Each row is where one point has got to under a steady rotation. How many steps took it there?
The counts run from 0 to 698.
[149 125 103 143  86 153 114 103 126  82 104 118 119 137 168 119  78 175
 149 159 156 105 120 122 139 142 114 137 109 110 139 160 176 112 104 113
 166 129 107 165 147 134 100 102 151 133  48 140 123 128 141 143  85 157
 179 127 149 140 105  90 155  91 151 136 106 130 149 111 131 111 150] | 310
[126 117 103 137 140 101 123 116 173 118  96 128 164 133 144  92 121  65
  99 106 184 157 176 137 103 159 132 159 150 121 150 137  95 100  79 157
 137 124  86 150 115 103 128 148 106 106 158 196 111 117 126 155 122 139
 128 133 127 101 152  86  73 151 149 140 157  98 131 174  98 132 113] | 38
[109 144 128 128 110 112 144 126 128 163 117 145 126 129 101  97 141 132
 118  74 202 125 127 173  92 140 159 126  96 108  98 115 141 137 127 117
 110 119 136  93  56  89 154 126 104 151 198 160 106 136 109 162 154 165
 131  90 149 137 121 112 108 130 126 119 126 120 160 164  64 114 108] | 526
[133  96 100 138 148  95 141 103 153 126 124 138 136 141 140 101 129  96
 110 124 155 113 179 184 114 160 148 166 102 100 123 137 124 169  91 134
 116 134  92 152 120  80 137 130  81 140 150 195  88  77 109 102 138 101
 120 137 138 101 135 101  89 146 114 128 138  93 152 174  64 161 132] | 581
[125 137 154 179 105 158 139 109 151  76 104 118 116  98 124  85 104 144
 141 128 173 139 148 118 115 154  97 139 157 156 120 148 118  65  79 103
 151 112 126 128 147 111 127 169 165 154 117 174 138 136 122 152  94 122
 163 133 108 102 169 112 141 138 190 178  90 139 128  78 153  85  89] | 313
[109 188 144 137 141 152  97 106 103 105 116 106 130 120 117 129  84 166
 154 151 127 140  60 129 121 114 143 108  81 136 148 147 190 134 127 115
 170 120 166 110  92  89 133 110 192 168 130 106 134 166 126 154 101 180
 169 147 128 139 118 113 164 107 120 156 132 170  94 116 100 106 113] | 16
[104 111 102 146 139 100 194 128  93  95 137 114 182 170 123 129 148 153
 129  88 183 134 120 152 127 140 155 123 150  81 119 149 116  83 122 149
 110 109  80 124  77 131 116 114  71 118 106 150 114 137 113 174 162  95
 131 116 137 145 169 149  98 114 186 129 134  92 137 157 136  85 124] | 569
[126 149 165 138 118 156 171 112 137  85  63 122 147 143 143 119  90 181
 159 146  88 128 118 169 102 125 151 135  83 108 118 130 177 171  86 120
 131 135  99 112 138  65 137  79 105 184 137 129 118 122 110 118 142  92
 166 148 140 130 118 141 139 139 107 144 110 151 111 135 117 183 125] | 202
[106 156 161 111 104 154 107  97 120 143  54 147 155 150 142 132 117 116
 136 125 142 119  87 166  94 107 129 148  86 110 124 125 172 162 122 128
 127 111 143  83  94 100 129 108 143 162 157 127 113 152 124 138 136 220
 129  99 139 141  82  91 158 103  88 104 133 113 139 152  84 126 144] | 337
[139 104 115 142 158  68 116 103 118  60 121 140 129 124 120  92 141 111
 119 151 147 111 159 172 163 133 148 170 130 133 154 184 132 168 119 158
 163 132 106 168 141 104 142 155 106 130  99 173 126  72 128 119 145 129
 140 130 107 105 165 138  96 144 150 172 151 122 135 161  71 110 131] | 22
[ 84 111 150 120  99 125  85  55 159  96 116 124 167 124 139 132 118 115
 113 144 130 130 110 157 149  82  95 114 106 156 131 120 134 134  83 109
 156  94 123 114 106 132 134 116 136 153 111 149 180 216 140 125  95 142
 162 140 146 117 129  94 149 115 154 131 145 170 156 130  87 138  96] | 282
[127 107 115 144 159  98 174 114 126 137 134 124 162 135 136 102 125  67
 141 151 131 158 158 156 108 171 125 161 109 114 141 138 109 157 128 152
 118 138 101 146 124  77  98 123 100  95 153 189  81  86 124 106 137 119
  93 143 105 114 174 102 105 180 114 131 124  70 133 160 106 159 139] | 244
[105 104 153 133 130 128 141  76 119  98 139 111 187 128 121 138 156  84
 133 143 145 135 109 142 150 146  99 144 118 144 160 167  85 112 158 106
 119  39 186 114  98 116 142 149 156 123 113 163 163 172 108 114 127 157
 124 125 109 123 136 106 164 129 162 154  96 107 159 106 102  97  78] | 429
[ 93 118  82 123 134 113 112 104 127 154 104 156 157 138 125 110 120  89
 119 161 160 156 142 149 105 137 125 131 117 120 131 184 164 118 122 157
 126 136 102 118 119  69 118 125 157  81 147 124 117 165 120 151 120 137
 104 137 137 129  84  87  63 146 143 155 160 101 113 205 118 171 111] | 97
[126 118 143 144 114  74 155 131 114 123 178 110 121  93  85 132 134  87
 169 186 167 140  84 160 149 121 150 168 101 136 147 169 151 154 186 149
 144 123 185 121  99 104 101 132 156 123 108 118 147 116 129 128 136 152
 117 117  92 134 150 139 136 162 133 140 107  93 153 147  95  95 108] | 208
[123 110 141 117 119 116 197 116 111 130 135 130 163 131  95 123 157 123
 133  98 159 109 123 200  74 146 150 163  90  81  82 121 141 151 135 112
  78 106 147  92  66  95 146 121  84 142 178 143 110 122 101 140 186 141
 110 117 138 134 119 127 123 116 134 124 109 112 161 169  99 125 117] | 189
[ 94 136 143 165  79 110 110 116 172 147 117 122 119 119 110 127 145  84
 138 111 171 141 110 163 107  94 138 164 104 162 114 133 117 162 108 141
 126 150 126 103 110 127  90 162 137 122 147 145 148 114 162 149 113 182
 122  88  89  97 158  73 157 164 135 116 114  97 143 138  80  93 108] | 340
[132 124 157 112  94 108 128 100 123 129  98 128 155 151 159 142 125  90
 157 147 137 136  72 157 125 104 113 163  91  96 146 143 144 154 147 132
 120 102 176 101 110 135 112  87 122 129 100 132 127 138 142 134 157 218
 128 108 129 148  91  99 152 121 105  95 120  85 178 165  83 113 147] | 338
[ 70 111 146 146 117 134 103 103 161 146  89 159 156 147 130 153 148 112
 119 114 150 161 140 152 136 119 107 113 162 177 132 178 104  93 155 120
 118  83 148  90 125  97 143 136 152  92 133 144 166 176 129 144 150 151
 118  86 129 107 103 111 120 142 167 171 131 101 130 170 130 153  67] | 286
[ 63 142  85 139 167 110 101 112 128 151 108 136 129 166 141  98 138 111
 107  86 160 124 159 138 133 132 181 101 113 128 124 169 130 139 134 128
 150 129  94 113 104  92 146 150 104 148 159 153 115  93 113 134 120 132
 114 103 109  91 154 103  82 154 122 160 163 114  81 176  66 142  94] | 625
[138 166 120 120 124 116  91  94  96  90 104 122 140 128 120 125  99 136
 155 194 134 105  75 130 148 114 121 133 107 105 152 174 189 148 147 131
 166  99 170 160 112 112 127  97 170 149  81 111 136 148 133 143 130 189
 154 143 122 162  77 121 146 106 126 145 138 150 126 151  91 101 134] | 17
[ 87 176 153 171 155 137 147 109 139  95 121  83 153 138 138 125 105 187
 153 102 124 157 109 131 138 123 144  61 118 138 136 133 134 116 117 126
 165 107 107 108  98 101 125  99 120 158 122 146 120 134 113 147 138 105
 171 127 144 102 187 160 151 138 153 146 115 153 106  89 122 112 100] | 218
[ 99 142 111 151 184 103 178 140  67 136 172 116 128 134  73 110 138 142
 153 123 166 127 133 167 126 177 163 118 120 111 109 160 159 148 175 132
 137 127 123 130  60  65 132 121 124 121 135 160  98  97 112 129 154 110
 109  99 148 129 175 147 118 143 158 142 135 129 122 144 131 113 137] | 510
[ 74  90 142 151 156 142 164 104 135 124 112 144 179 142 121 154 137 138
 165 154 102 137 148 183 137 140 122 121 116 179 143 193 117 140 162 129
 111  85 145  98 142  66 129 112 125 102 114 141 167 119 115 111 169  99
 127 123 129  94 130 124 137 166 155 183 104  98 125 123 150 162  68] | 492
[ 85 172 171 145  98 139 123 138 143 144 100 121 132 110 117 136 122 124
 155 127 163 163  62 162  90 110 122 120  98 165 145 139 148 132 145 142
 117 114 169  84  84  99 108 127 169 132 163 126 144 148 138 160 149 203
 143  95 111 129 100  88 165 144 126 122  94 113 137 125 125  99  98] | 543
[ 94 170 166 163 136 124 105 106 154 130 115  71 172 157 174 146 121 101
 168 113 110 171  87 124 114 108 121 104  78 157 164 127 115 157 112 125
 133 100 135 118 105 106  90  94 127 139 134 171 116 152 137 123 114 182
 150 125 111  95 160  85 170 152  88  99 112  98 143 112  76 112 117] | 484
[113 117 126 168  92 103 176 140 128  95  98 124 156 147 128 133 118 138
 145 145 126 180 113 149 143 128 152 118 154 110 131 165 151  89 102 183
 119 136 105 116 134 105  87  91 107 110 104 110 141 124 132 169 182  70
 138 135 103 121 155 175  85 154 175 156 124  96 109 162 150 153 104] | 10
[139 121 119 150 137  98 166 137 135  70 116 122 133 150 154 102 124 168
 128 120 152 118 132 144 158 126 171 124 130  92 153 181 125 114 129 151
 126 124 110 150 127 110 119  98  77 148  78 149 107  64 112 154 193  89
 152 107 115 127 158 167  93 138 140 151 129 105 132 170  91 121 116] | 216
[116 101 141 124  61 117 123  93 141 104  91 142 133 136 120  98  92 161
 118 138 152 140 151  99 156 134 112 121 166 130 124 137 151  72 115 114
 163  78 140 112 133 112 143 110 154 147  90 143 134 201 122 159 100 119
 149 130 129 150 112 149  84 129 194 169 133 133 126 130 141 165  99] | 124
[158  81 125 121 125 122 156  90 114  50 122 135 158 119 120 103 104 112
 141 222 112 127 139 164 138 150 102 174 155 105 143 160 148 107 105 145
 139 110 109 164 132 102 119 112 144 102  90 155 139 144 137 130 133  90
 140 168 145 150 120 147 107 126 190 173 118 137 143 143 157 146 130] | 505
[107 118 165 123 133 109 169  99 113 134 116 111 186 166 133 117 146 115
 158 152 105 145 100 149 138 134 124 108  97 100 142 126 147 141 170 125
 125  49 176  83 102  61 154  74  88 156 138 147 103 166 110 106 132 124
 100 138 134 132 129 142 125 159 115 123 110  95 127 144 102 174 110] | 334
[112 107  77 167 135 116 182 136 131 139 165  84 172 162 158 150 152 110
 154 112 166 132 131 147 105 145 147 140  86 106 121 160 109 125 122 143
  97 129  93 139 101 121  79  89  64 102 100 170  96  87 122 142 158 113
 124 121 115  93 162  88 135 141 128 111 112  76 158 143 100 117 128] | 438
[ 95 178 147 151 131 146 105 107  97 133 117  93 155 128 126 144  92 109
 178 180 114 165  57 131 111 122 115 108 101 151 159 157 169 146 140 135
 169 112 147 123 121  81  73 111 190 132 124 117 130 150 141 133 103 196
 138 140 110 131 136 102 172 143 117 123 110 133 100  98 135  82 133] | 353
[ 95 115  96 149 166 158 140  94 125  98  95 158 141 119 138 128  89 187
 136 160  96 115 151 178 147 118 131  90  89 160 136 174 177 138 125 110
 162 124  98 135 137  66 145  98 131 114 100 132 145 146 123 129 139 102
 153 137 175 111  97 129 128 119 154 194 115 155 121 141 138 177 101] | 698
[104 128 129 174 105 129 149 144 178  82  80 127 153 131 155 138  97 160
 150 121 132 183 129 135 148 129 137 102 148 137 168 164 124  77 108 154
 116 119 117 127 136  97 114  99 131 109  88 134 130 125 120 180 160 100
 163 117 125 116 143 149 101 148 157 156 102 108 113 155 136 140  75] | 552
[107 171  78 138 123 133 134 142 118 124 125 120 150 135 136 150  97 156
 139 151 177 155  84 111 118 135 163  83 105 108 145 188 175  77 160 146
 143 133 125 120  98  98  98  78 163 102 108 103 122 146 124 188 139 162
 148 113 145 158  94 120 101 120 147 137 131 116 104 189 119 125 111] | 160
[101 166 175 126 124 143 126  89  79  87 104 107 173 124 101 130 125 128
 156 134 152 127  79 141 124 128 114 115 137 136 150 144 141 104 140 127
 153  99 146  96  95 121 121 137 178 150 122 131 153 185 125 170 133 183
 131 112 113 152 144 128 164 111 167 140 120 142 116 108 151  57 139] | 222
